500 stands for zero in the data rows.
Every row has a hidden score from 0 to 30. What is each row's score? 15 is about the middle. The score is a weighted sum of the row's numbers plus the product of two more (or one squared), each taken from its middle value.
array([724, 291, 840, 478, 304, 359, 544, 213, 325, 296, 548, 586, 193, 230, 557, 434, 707, 773,
       570, 617, 473, 285, 821, 467]) 15
array([340, 649, 382, 716, 653, 619, 503, 721, 577, 600, 443, 334, 585, 602, 493, 601, 284, 319,
       327, 503, 310, 735, 342, 525]) 17
array([417, 645, 611, 687, 642, 612, 491, 718, 683, 814, 527, 570, 368, 621, 493, 451, 268, 361,
       586, 205, 398, 728, 320, 540]) 21
array([489, 573, 353, 493, 510, 549, 508, 570, 598, 514, 493, 576, 596, 561, 504, 483, 508, 447,
       480, 540, 573, 513, 418, 564]) 15
array([592, 150, 559, 463, 243, 587, 686, 284, 646, 545, 507, 548, 461, 190, 530, 473, 569, 767,
       774, 549, 628, 389, 631, 234]) 17
array([832, 318, 800, 461, 368, 303, 392, 207, 397, 305, 544, 502, 349, 225, 568, 514, 684, 816,
       661, 594, 290, 303, 815, 460]) 16
array([645, 414, 590, 300, 376, 316, 484, 266, 401, 399, 544, 578, 491, 456, 494, 404, 701, 712,
       616, 598, 569, 297, 743, 476]) 14
array([317, 529, 371, 565, 437, 676, 472, 721, 642, 621, 432, 423, 575, 589, 458, 656, 310, 354,
       562, 368, 211, 777, 317, 556]) 21
array([364, 626, 363, 718, 667, 435, 688, 632, 321, 602, 514, 434, 594, 622, 497, 556, 369, 317,
       315, 608, 483, 543, 338, 551]) 13
array([522, 408, 349, 409, 419, 426, 489, 438, 605, 488, 549, 582, 617, 567, 448, 403, 654, 622,
       682, 571, 636, 362, 582, 525]) 14
array([456, 612, 381, 577, 541, 496, 509, 568, 546, 495, 514, 525, 596, 597, 493, 493, 502, 405,
       419, 550, 563, 521, 389, 537]) 16
array([518, 450, 382, 346, 418, 578, 466, 509, 670, 473, 490, 608, 595, 552, 473, 462, 557, 552,
       640, 501, 599, 497, 546, 527]) 13
array([492, 573, 718, 500, 489, 540, 469, 496, 307, 319, 411, 580, 448, 498, 536, 567, 616, 420,
       316, 598, 604, 420, 469, 547]) 13
array([548, 518, 537, 330, 434, 494, 530, 402, 493, 408, 497, 599, 527, 492, 502, 467, 610, 546,
       456, 582, 639, 403, 519, 555]) 14
array([295, 557, 841, 482, 667, 672, 624, 528, 632, 881, 469, 126, 150, 296, 475, 796, 140, 440,
       377, 212, 122, 773, 725, 522]) 16
array([481, 579, 373, 485, 506, 514, 512, 574, 591, 498, 525, 569, 619, 587, 490, 457, 520, 444,
       466, 538, 567, 519, 390, 534]) 16
array([723, 167, 748, 704, 229, 384, 840, 331, 313, 327, 535, 399, 070, 023, 553, 464, 671, 772,
       820, 537, 493, 352, 817, 129]) 10
array([355, 564, 442, 666, 483, 655, 492, 716, 691, 692, 497, 490, 531, 611, 469, 583, 354, 348,
       602, 408, 266, 730, 317, 554]) 13
array([507, 616, 379, 505, 520, 441, 505, 496, 488, 500, 543, 591, 610, 590, 491, 442, 551, 484,
       498, 545, 628, 438, 459, 550]) 15
array([831, 115, 816, 719, 216, 210, 588, 341, 269, 296, 554, 289, 077, 076, 514, 441, 609, 788,
       798, 538, 254, 443, 763, 261]) 22
array([512, 476, 382, 362, 428, 575, 413, 522, 668, 461, 516, 578, 615, 572, 495, 461, 574, 550,
       614, 497, 576, 480, 522, 545]) 15
array([899, 182, 793, 525, 367, 197, 362, 230, 362, 274, 503, 202, 383, 191, 490, 716, 508, 816,
       815, 601, 100, 435, 564, 379]) 29
array([558, 484, 424, 337, 459, 478, 469, 470, 594, 440, 527, 613, 612, 521, 473, 437, 611, 564,
       576, 546, 635, 422, 582, 534]) 13
array([469, 635, 375, 569, 522, 496, 490, 597, 544, 502, 526, 525, 621, 603, 487, 458, 517, 405,
       425, 561, 546, 497, 371, 537]) 17
array([498, 339, 358, 331, 385, 592, 576, 535, 696, 704, 512, 617, 614, 476, 498, 459, 438, 583,
       739, 430, 507, 568, 455, 421]) 16
array([597, 612, 432, 423, 534, 360, 493, 398, 419, 430, 541, 608, 592, 552, 495, 429, 628, 541,
       474, 591, 605, 331, 538, 546]) 16
array([451, 644, 474, 591, 586, 687, 506, 715, 656, 706, 476, 524, 490, 618, 534, 499, 266, 350,
       539, 267, 379, 759, 299, 548]) 15
array([521, 628, 420, 649, 640, 340, 596, 465, 259, 464, 542, 548, 558, 603, 502, 458, 568, 384,
       334, 616, 642, 359, 355, 566]) 15
array([621, 634, 501, 519, 614, 225, 634, 309, 213, 407, 521, 583, 536, 556, 507, 434, 654, 472,
       326, 623, 573, 298, 489, 536]) 15
array([662, 433, 763, 300, 392, 257, 527, 222, 267, 307, 524, 566, 315, 409, 490, 403, 696, 722,
       519, 620, 513, 286, 784, 527]) 14
array([406, 630, 344, 714, 696, 453, 373, 667, 416, 393, 495, 405, 624, 593, 482, 455, 559, 300,
       328, 556, 568, 518, 336, 440]) 16
array([446, 614, 399, 506, 515, 470, 452, 543, 533, 466, 529, 546, 610, 600, 475, 462, 589, 460,
       464, 571, 608, 444, 477, 558]) 15
array([337, 445, 848, 549, 797, 693, 389, 576, 605, 819, 489, 267, 074, 450, 512, 475, 131, 415,
       393, 065, 178, 811, 420, 512]) 20
array([482, 594, 436, 726, 655, 309, 490, 530, 220, 380, 549, 420, 597, 608, 483, 424, 618, 343,
       296, 619, 634, 380, 357, 499]) 15
array([441, 657, 376, 617, 570, 509, 563, 602, 456, 529, 526, 500, 594, 612, 502, 486, 471, 376,
       380, 572, 523, 524, 322, 563]) 15
array([446, 627, 470, 588, 522, 557, 429, 602, 435, 398, 450, 550, 588, 552, 481, 526, 537, 377,
       337, 605, 587, 491, 408, 523]) 16
array([423, 650, 368, 711, 654, 473, 405, 657, 448, 423, 516, 463, 622, 604, 478, 455, 557, 335,
       334, 554, 575, 504, 349, 497]) 16
array([534, 430, 393, 308, 399, 564, 522, 491, 647, 526, 521, 587, 605, 475, 495, 462, 514, 577,
       639, 504, 604, 496, 507, 481]) 13
array([564, 452, 425, 327, 426, 535, 479, 430, 605, 442, 530, 619, 565, 487, 486, 441, 594, 556,
       575, 544, 632, 437, 572, 501]) 13
array([480, 553, 390, 412, 448, 507, 515, 508, 570, 499, 536, 573, 608, 542, 501, 433, 545, 503,
       530, 547, 604, 463, 449, 550]) 15
array([778, 166, 840, 643, 258, 317, 542, 208, 357, 310, 523, 461, 132, 154, 554, 417, 677, 830,
       702, 595, 331, 304, 808, 351]) 16
array([535, 357, 410, 280, 365, 569, 530, 435, 647, 527, 515, 615, 602, 462, 526, 451, 544, 643,
       664, 512, 622, 453, 561, 461]) 14
array([338, 531, 417, 543, 402, 717, 430, 719, 584, 650, 421, 417, 534, 621, 492, 675, 276, 365,
       623, 291, 163, 808, 317, 531]) 20
array([520, 605, 499, 503, 550, 442, 505, 470, 394, 419, 526, 594, 568, 555, 502, 458, 599, 451,
       353, 609, 630, 405, 484, 558]) 14
array([468, 622, 548, 581, 513, 368, 414, 482, 318, 322, 540, 525, 524, 618, 482, 438, 677, 417,
       355, 635, 640, 371, 521, 501]) 14
array([739, 114, 587, 484, 250, 517, 350, 292, 696, 309, 503, 429, 556, 329, 514, 460, 697, 808,
       869, 527, 525, 302, 774, 430]) 17
array([397, 651, 539, 683, 586, 683, 492, 732, 663, 749, 483, 476, 397, 612, 508, 533, 260, 341,
       519, 253, 316, 776, 329, 553]) 16
array([334, 407, 526, 591, 360, 660, 476, 703, 580, 720, 486, 553, 471, 599, 476, 597, 352, 418,
       754, 304, 205, 766, 331, 514]) 12
array([461, 667, 502, 632, 588, 335, 400, 524, 305, 328, 552, 473, 574, 620, 474, 445, 668, 393,
       353, 632, 640, 340, 482, 510]) 15
array([530, 623, 527, 532, 537, 375, 509, 462, 326, 396, 528, 586, 541, 575, 495, 451, 606, 436,
       329, 624, 613, 383, 484, 567]) 14
array([523, 499, 378, 349, 409, 549, 552, 512, 650, 550, 491, 601, 592, 540, 487, 478, 475, 533,
       573, 507, 590, 488, 461, 517]) 16
array([327, 553, 499, 665, 708, 567, 563, 719, 588, 689, 514, 254, 472, 515, 470, 583, 275, 345,
       306, 439, 247, 755, 425, 508]) 15
array([486, 424, 357, 355, 426, 618, 519, 603, 691, 639, 509, 582, 612, 561, 501, 477, 441, 518,
       661, 386, 507, 595, 436, 499]) 14
array([534, 373, 761, 299, 318, 448, 557, 304, 366, 301, 518, 612, 289, 416, 515, 503, 669, 647,
       466, 629, 637, 321, 624, 537]) 14
array([521, 393, 406, 293, 383, 529, 595, 417, 608, 575, 501, 615, 566, 454, 481, 457, 526, 605,
       637, 553, 580, 453, 503, 476]) 13
array([514, 636, 415, 611, 599, 273, 585, 402, 297, 480, 522, 572, 603, 604, 451, 404, 605, 435,
       402, 626, 641, 316, 445, 563]) 14
array([459, 641, 658, 610, 505, 389, 392, 505, 265, 305, 493, 499, 473, 616, 449, 459, 692, 410,
       330, 591, 613, 358, 547, 456]) 21
array([633, 305, 457, 300, 345, 543, 358, 406, 680, 384, 525, 609, 607, 491, 500, 434, 649, 685,
       720, 502, 638, 381, 768, 504]) 13
array([649, 436, 766, 299, 412, 245, 498, 226, 252, 323, 523, 589, 295, 424, 463, 431, 707, 718,
       477, 624, 498, 289, 756, 524]) 14
array([512, 545, 352, 430, 451, 461, 516, 472, 585, 515, 549, 604, 595, 598, 481, 450, 581, 523,
       546, 526, 626, 440, 487, 550]) 15
array([650, 181, 479, 369, 272, 596, 389, 376, 691, 363, 525, 574, 593, 396, 510, 434, 671, 750,
       830, 496, 610, 388, 786, 426]) 14
array([442, 445, 496, 436, 429, 195, 410, 370, 350, 454, 550, 610, 481, 571, 502, 401, 702, 584,
       538, 635, 636, 305, 666, 553]) 14
array([762, 211, 698, 517, 286, 509, 378, 245, 643, 314, 502, 558, 440, 224, 572, 431, 704, 814,
       741, 529, 502, 311, 845, 413]) 17
array([315, 640, 782, 685, 612, 710, 540, 581, 592, 836, 438, 189, 215, 455, 475, 731, 150, 361,
       462, 180, 104, 764, 562, 558]) 17
array([469, 632, 380, 555, 538, 501, 464, 565, 544, 501, 514, 553, 616, 607, 488, 480, 492, 422,
       437, 542, 550, 524, 383, 570]) 16
array([453, 618, 354, 591, 551, 517, 501, 592, 515, 500, 520, 545, 621, 612, 491, 460, 516, 392,
       413, 553, 564, 521, 387, 569]) 15
array([552, 290, 381, 307, 332, 455, 444, 385, 668, 432, 542, 558, 613, 500, 479, 434, 667, 700,
       733, 554, 614, 383, 720, 487]) 14
array([467, 625, 425, 561, 529, 468, 443, 537, 469, 407, 511, 556, 573, 606, 461, 481, 596, 424,
       395, 608, 601, 459, 453, 552]) 15
array([724, 233, 599, 389, 328, 429, 429, 266, 614, 362, 550, 510, 516, 351, 488, 413, 675, 794,
       777, 550, 529, 307, 836, 433]) 14
array([421, 394, 336, 383, 387, 643, 400, 611, 678, 486, 508, 570, 609, 601, 479, 496, 530, 540,
       714, 433, 495, 606, 469, 529]) 16
array([543, 494, 666, 342, 414, 498, 505, 366, 385, 349, 501, 603, 437, 466, 514, 497, 650, 556,
       398, 635, 614, 364, 582, 555]) 13
array([339, 536, 808, 591, 739, 631, 416, 650, 677, 783, 519, 299, 175, 428, 474, 482, 181, 359,
       419, 172, 196, 788, 389, 521]) 16
array([504, 535, 395, 429, 475, 464, 516, 506, 563, 493, 506, 591, 601, 545, 496, 464, 556, 505,
       527, 561, 600, 428, 475, 548]) 14
array([369, 583, 363, 732, 658, 461, 676, 655, 304, 624, 518, 381, 620, 615, 469, 604, 343, 324,
       333, 585, 424, 590, 361, 527]) 13
array([520, 472, 374, 369, 436, 575, 478, 538, 637, 488, 491, 610, 594, 558, 504, 440, 527, 534,
       571, 505, 584, 510, 462, 527]) 15
array([370, 589, 373, 730, 663, 462, 711, 679, 412, 663, 531, 366, 612, 563, 453, 573, 345, 299,
       331, 556, 410, 623, 374, 556]) 12
array([648, 270, 546, 322, 323, 495, 521, 309, 620, 425, 510, 579, 526, 355, 490, 403, 652, 751,
       740, 580, 635, 349, 736, 425]) 13
array([440, 666, 371, 660, 610, 468, 413, 615, 509, 394, 515, 483, 598, 622, 487, 477, 562, 369,
       345, 560, 577, 516, 410, 537]) 17
array([525, 653, 690, 610, 680, 398, 497, 455, 211, 388, 462, 530, 421, 447, 607, 449, 499, 330,
       355, 621, 636, 346, 411, 534]) 21
array([593, 282, 510, 340, 320, 663, 513, 413, 691, 411, 490, 589, 524, 372, 590, 481, 543, 677,
       699, 499, 633, 453, 597, 406]) 15
array([302, 554, 848, 495, 704, 682, 528, 354, 467, 892, 381, 067, 102, 313, 449, 865, 171, 487,
       400, 080, 212, 634, 766, 509]) 20
array([483, 567, 356, 450, 481, 549, 496, 569, 621, 497, 512, 557, 620, 583, 503, 468, 528, 475,
       513, 527, 556, 511, 423, 548]) 15
array([422, 653, 541, 694, 639, 442, 487, 559, 257, 423, 482, 518, 537, 562, 527, 520, 472, 314,
       311, 623, 586, 441, 342, 527]) 14
array([541, 622, 440, 474, 506, 423, 513, 459, 437, 452, 546, 601, 563, 570, 468, 452, 605, 455,
       441, 599, 641, 374, 480, 555]) 13
array([637, 423, 573, 300, 411, 401, 510, 315, 437, 398, 545, 611, 504, 461, 499, 428, 678, 661,
       581, 619, 609, 312, 686, 487]) 13
array([514, 667, 482, 609, 599, 347, 497, 475, 301, 403, 546, 519, 575, 604, 476, 440, 635, 416,
       347, 597, 643, 366, 450, 548]) 14
array([716, 586, 606, 353, 524, 136, 579, 224, 199, 351, 526, 584, 436, 513, 455, 470, 677, 660,
       496, 626, 422, 306, 738, 540]) 14
array([525, 446, 387, 333, 431, 575, 458, 533, 650, 484, 516, 606, 614, 558, 472, 464, 561, 541,
       615, 498, 574, 499, 526, 539]) 13
array([360, 484, 361, 585, 766, 559, 355, 722, 437, 381, 478, 281, 546, 517, 485, 546, 441, 366,
       350, 512, 431, 672, 317, 327]) 17
array([488, 506, 355, 353, 435, 546, 558, 489, 651, 580, 512, 580, 591, 533, 518, 478, 454, 530,
       560, 506, 579, 508, 415, 511]) 16
array([452, 627, 426, 593, 557, 428, 394, 563, 422, 338, 508, 529, 592, 589, 475, 432, 612, 409,
       353, 614, 616, 424, 462, 538]) 16
array([590, 383, 488, 300, 386, 252, 528, 278, 426, 446, 547, 570, 511, 505, 474, 440, 670, 717,
       680, 622, 600, 267, 729, 493]) 13
array([442, 584, 363, 729, 654, 305, 551, 589, 336, 521, 550, 457, 628, 602, 448, 461, 512, 335,
       342, 593, 574, 429, 337, 538]) 14
array([385, 618, 680, 717, 719, 650, 437, 720, 657, 761, 484, 431, 279, 551, 464, 475, 220, 321,
       462, 200, 330, 759, 336, 557]) 15
array([564, 640, 534, 483, 550, 332, 523, 394, 286, 366, 548, 602, 527, 583, 461, 409, 653, 492,
       371, 632, 627, 331, 510, 570]) 15
array([769, 391, 674, 359, 427, 374, 416, 234, 428, 325, 548, 570, 432, 345, 546, 452, 677, 757,
       600, 604, 446, 293, 810, 493]) 15
array([387, 665, 362, 706, 618, 548, 501, 689, 549, 589, 487, 437, 603, 609, 477, 518, 390, 306,
       370, 508, 433, 621, 317, 526]) 16
array([679, 223, 751, 460, 263, 578, 646, 227, 549, 356, 482, 601, 325, 253, 572, 447, 617, 767,
       626, 613, 626, 336, 684, 409]) 15
array([696, 354, 636, 321, 386, 368, 507, 251, 432, 359, 521, 562, 443, 366, 487, 429, 695, 731,
       625, 594, 532, 287, 781, 485]) 13
array([413, 656, 394, 728, 665, 518, 454, 677, 607, 585, 539, 423, 539, 566, 471, 474, 442, 308,
       408, 452, 483, 625, 324, 554]) 17
array([570, 522, 466, 349, 449, 463, 515, 394, 524, 446, 533, 587, 580, 531, 498, 446, 615, 574,
       512, 586, 637, 390, 548, 512]) 15
array([571, 311, 406, 295, 359, 595, 371, 496, 670, 397, 515, 621, 624, 517, 501, 431, 645, 644,
       727, 467, 631, 453, 729, 516]) 13
array([608, 257, 457, 312, 290, 572, 504, 373, 677, 498, 494, 592, 549, 389, 498, 448, 572, 719,
       760, 497, 633, 394, 663, 381]) 17
array([459, 487, 357, 481, 450, 491, 508, 538, 625, 662, 529, 589, 628, 524, 474, 443, 475, 511,
       593, 510, 553, 482, 426, 513]) 18
array([625, 357, 458, 293, 393, 269, 518, 281, 462, 471, 541, 545, 527, 510, 448, 437, 695, 727,
       696, 624, 590, 291, 746, 471]) 12
array([614, 497, 823, 299, 397, 341, 486, 250, 239, 307, 540, 589, 254, 427, 508, 438, 677, 644,
       396, 608, 562, 264, 709, 553]) 14
array([411, 535, 504, 611, 540, 607, 508, 697, 680, 767, 507, 597, 485, 599, 490, 469, 322, 386,
       642, 313, 390, 692, 336, 513]) 16
array([474, 650, 525, 599, 566, 421, 436, 527, 354, 371, 515, 554, 533, 580, 467, 457, 580, 382,
       314, 620, 602, 414, 451, 522]) 15
array([520, 511, 372, 365, 448, 579, 563, 523, 627, 565, 524, 600, 623, 534, 488, 449, 485, 520,
       592, 484, 577, 512, 448, 486]) 16
array([422, 637, 379, 710, 598, 489, 458, 629, 421, 485, 494, 488, 597, 615, 459, 500, 477, 322,
       338, 578, 554, 529, 326, 536]) 15
array([347, 638, 518, 711, 588, 705, 501, 681, 656, 704, 420, 279, 465, 590, 503, 662, 206, 300,
       442, 256, 154, 791, 380, 556]) 22
array([733, 293, 813, 523, 258, 368, 638, 210, 243, 271, 537, 616, 104, 255, 555, 439, 675, 805,
       549, 564, 496, 292, 787, 445]) 17
array([721, 364, 822, 307, 371, 104, 515, 216, 247, 272, 529, 505, 124, 365, 474, 470, 587, 800,
       463, 435, 276, 466, 839, 531]) 26
array([677, 395, 625, 294, 405, 455, 447, 306, 500, 350, 535, 603, 488, 393, 510, 434, 676, 703,
       601, 571, 563, 294, 763, 509]) 14
array([590, 195, 388, 343, 306, 619, 438, 416, 661, 481, 483, 599, 604, 426, 506, 437, 602, 733,
       818, 454, 626, 438, 722, 385]) 14
array([423, 653, 371, 729, 668, 445, 355, 670, 446, 367, 516, 430, 627, 610, 476, 447, 578, 339,
       328, 572, 552, 531, 365, 485]) 17
array([502, 242, 360, 311, 313, 657, 516, 546, 643, 601, 450, 587, 622, 449, 508, 489, 432, 657,
       778, 382, 508, 602, 546, 392]) 15
array([344, 238, 793, 309, 787, 637, 743, 536, 621, 883, 495, 027, 244, 198, 487, 847, 149, 607,
       338, 345, 133, 765, 839, 420]) 9
array([550, 375, 393, 300, 365, 595, 558, 464, 686, 543, 522, 615, 584, 478, 529, 462, 528, 627,
       700, 469, 578, 488, 511, 453]) 15
array([493, 512, 357, 414, 474, 564, 475, 534, 642, 487, 517, 587, 595, 551, 503, 467, 541, 473,
       528, 511, 592, 518, 481, 543]) 16
array([550, 527, 838, 367, 409, 360, 452, 306, 204, 274, 492, 575, 213, 488, 486, 477, 707, 531,
       322, 548, 611, 268, 679, 545]) 13
array([459, 526, 363, 408, 466, 585, 452, 580, 661, 482, 517, 587, 617, 574, 497, 478, 491, 494,
       570, 489, 537, 522, 461, 552]) 15
array([326, 463, 596, 611, 402, 709, 473, 680, 449, 718, 398, 427, 395, 568, 475, 697, 239, 350,
       709, 197, 109, 815, 330, 550]) 24
array([589, 237, 573, 395, 275, 555, 702, 269, 584, 481, 522, 580, 442, 319, 554, 471, 583, 740,
       698, 594, 642, 379, 616, 366]) 14
array([595, 162, 637, 464, 228, 505, 799, 253, 593, 578, 522, 575, 360, 224, 550, 468, 567, 760,
       757, 617, 606, 350, 595, 240]) 19
array([567, 303, 392, 295, 355, 579, 443, 474, 686, 487, 513, 589, 619, 462, 485, 447, 574, 647,
       706, 451, 590, 459, 615, 445]) 15
array([673, 127, 364, 698, 215, 708, 942, 302, 468, 887, 447, 411, 615, 021, 807, 536, 155, 816,
       893, 213, 467, 677, 369, 000]) 23
array([459, 623, 755, 610, 522, 392, 414, 460, 196, 304, 478, 519, 401, 586, 494, 500, 660, 379,
       319, 593, 632, 344, 543, 475]) 12
array([514, 409, 366, 311, 390, 598, 478, 499, 688, 468, 489, 621, 616, 522, 501, 453, 559, 591,
       651, 482, 600, 471, 539, 507]) 15
array([486, 519, 357, 398, 471, 527, 547, 531, 643, 661, 502, 605, 621, 547, 469, 430, 431, 498,
       606, 477, 547, 524, 417, 508]) 16
array([552, 335, 398, 280, 333, 601, 631, 435, 681, 563, 489, 589, 575, 434, 528, 479, 487, 625,
       700, 479, 602, 493, 502, 422]) 13
array([703, 598, 840, 315, 501, 231, 475, 221, 220, 304, 547, 614, 182, 338, 559, 422, 696, 617,
       318, 552, 395, 304, 780, 562]) 17
array([413, 397, 487, 379, 412, 717, 489, 726, 482, 744, 429, 566, 462, 591, 523, 543, 264, 450,
       763, 205, 265, 791, 319, 472]) 11
array([387, 578, 360, 737, 689, 449, 543, 669, 318, 497, 515, 398, 617, 608, 491, 542, 404, 317,
       316, 602, 506, 542, 329, 510]) 15
array([398, 347, 356, 321, 362, 702, 367, 695, 554, 518, 442, 562, 598, 589, 505, 548, 414, 505,
       749, 318, 373, 698, 461, 497]) 16
array([399, 608, 363, 730, 660, 511, 399, 695, 433, 459, 504, 385, 608, 606, 453, 510, 470, 327,
       322, 561, 501, 574, 333, 483]) 16
array([569, 416, 491, 286, 405, 424, 490, 354, 508, 422, 540, 588, 535, 456, 502, 434, 620, 619,
       596, 600, 641, 348, 640, 483]) 13
array([403, 659, 363, 674, 590, 615, 482, 671, 611, 492, 468, 457, 611, 609, 479, 553, 372, 337,
       367, 514, 449, 656, 329, 547]) 18
array([561, 256, 753, 327, 286, 366, 569, 226, 359, 368, 542, 614, 280, 378, 480, 453, 697, 737,
       597, 623, 633, 298, 703, 479]) 12
array([523, 629, 521, 569, 553, 381, 506, 466, 321, 417, 504, 583, 549, 561, 500, 434, 596, 396,
       344, 618, 642, 389, 454, 560]) 14
array([287, 553, 687, 531, 699, 678, 539, 581, 691, 798, 423, 086, 339, 414, 450, 823, 124, 430,
       328, 308, 105, 802, 662, 491]) 15
array([486, 555, 383, 460, 507, 701, 578, 680, 684, 653, 460, 553, 583, 572, 541, 537, 290, 410,
       575, 311, 437, 729, 341, 517]) 15
array([373, 554, 582, 672, 752, 571, 379, 692, 683, 633, 514, 350, 363, 523, 480, 454, 295, 341,
       370, 274, 353, 751, 323, 492]) 19
array([419, 630, 362, 718, 653, 571, 388, 683, 520, 434, 487, 468, 573, 605, 490, 498, 475, 302,
       331, 529, 530, 632, 352, 496]) 18
array([314, 289, 780, 343, 802, 707, 373, 472, 690, 706, 439, 107, 109, 293, 497, 615, 137, 572,
       300, 139, 137, 795, 549, 314]) 22
array([417, 643, 367, 734, 654, 476, 532, 636, 393, 487, 527, 458, 616, 615, 493, 520, 463, 334,
       300, 569, 525, 548, 324, 541]) 16
array([525, 344, 372, 302, 387, 591, 414, 519, 695, 407, 522, 615, 613, 532, 496, 435, 605, 625,
       706, 471, 595, 481, 649, 516]) 14
array([650, 420, 700, 304, 409, 458, 490, 284, 415, 314, 522, 620, 422, 367, 538, 441, 649, 646,
       486, 598, 582, 313, 713, 540]) 15
array([397, 632, 364, 740, 662, 437, 633, 636, 340, 579, 514, 434, 619, 589, 489, 537, 392, 319,
       315, 611, 472, 557, 322, 543]) 14
array([528, 489, 401, 345, 438, 541, 527, 481, 627, 506, 498, 583, 579, 531, 480, 434, 524, 529,
       584, 535, 586, 441, 498, 493]) 15
array([513, 538, 494, 374, 420, 498, 486, 443, 491, 394, 519, 588, 550, 554, 489, 470, 577, 509,
       471, 579, 626, 423, 483, 551]) 15
array([456, 491, 355, 374, 416, 645, 468, 655, 686, 593, 453, 568, 585, 576, 522, 490, 401, 467,
       629, 385, 437, 668, 391, 525]) 15
array([494, 536, 371, 429, 475, 531, 480, 555, 622, 513, 492, 589, 595, 574, 500, 479, 511, 478,
       530, 522, 576, 516, 444, 542]) 14
array([486, 504, 382, 365, 419, 545, 549, 527, 627, 552, 517, 578, 593, 546, 513, 480, 500, 499,
       577, 505, 582, 490, 427, 522]) 14
array([407, 661, 370, 675, 611, 481, 472, 626, 455, 465, 527, 492, 622, 622, 491, 501, 487, 356,
       346, 574, 555, 522, 354, 518]) 17
array([435, 639, 371, 568, 551, 518, 480, 593, 524, 458, 526, 542, 627, 606, 464, 481, 525, 400,
       413, 549, 568, 519, 376, 537]) 16
array([739, 611, 708, 316, 539, 239, 496, 212, 220, 336, 544, 614, 408, 411, 515, 419, 698, 647,
       392, 629, 410, 287, 753, 546]) 15
array([560, 591, 625, 427, 499, 454, 450, 407, 356, 369, 480, 602, 503, 467, 534, 428, 613, 487,
       349, 626, 612, 372, 576, 569]) 14
array([486, 559, 470, 511, 479, 595, 487, 565, 515, 375, 416, 563, 565, 516, 533, 569, 516, 383,
       356, 598, 553, 553, 414, 561]) 21
array([503, 651, 503, 572, 565, 376, 480, 489, 343, 364, 535, 563, 560, 599, 489, 459, 616, 401,
       363, 629, 611, 366, 471, 531]) 14
array([439, 661, 375, 680, 610, 491, 444, 637, 478, 450, 520, 505, 628, 622, 483, 490, 539, 335,
       361, 579, 546, 522, 379, 550]) 15
array([477, 623, 371, 538, 551, 525, 478, 569, 546, 488, 526, 532, 621, 597, 498, 448, 521, 415,
       416, 545, 574, 516, 411, 558]) 16
array([535, 568, 384, 542, 516, 190, 527, 375, 344, 529, 513, 607, 615, 603, 475, 429, 678, 555,
       551, 626, 632, 286, 527, 550]) 15
array([466, 596, 382, 517, 520, 526, 529, 573, 540, 486, 525, 560, 625, 569, 495, 497, 501, 416,
       440, 527, 560, 517, 387, 535]) 15
array([355, 619, 747, 738, 698, 703, 483, 641, 548, 769, 419, 298, 233, 567, 520, 641, 154, 318,
       467, 128, 118, 802, 405, 566]) 20
array([471, 302, 358, 302, 348, 707, 442, 659, 587, 550, 449, 598, 610, 537, 533, 522, 413, 549,
       760, 307, 428, 677, 451, 456]) 14
array([680, 629, 559, 567, 676, 187, 677, 245, 208, 425, 535, 580, 507, 566, 515, 405, 662, 439,
       335, 602, 510, 288, 475, 563]) 19
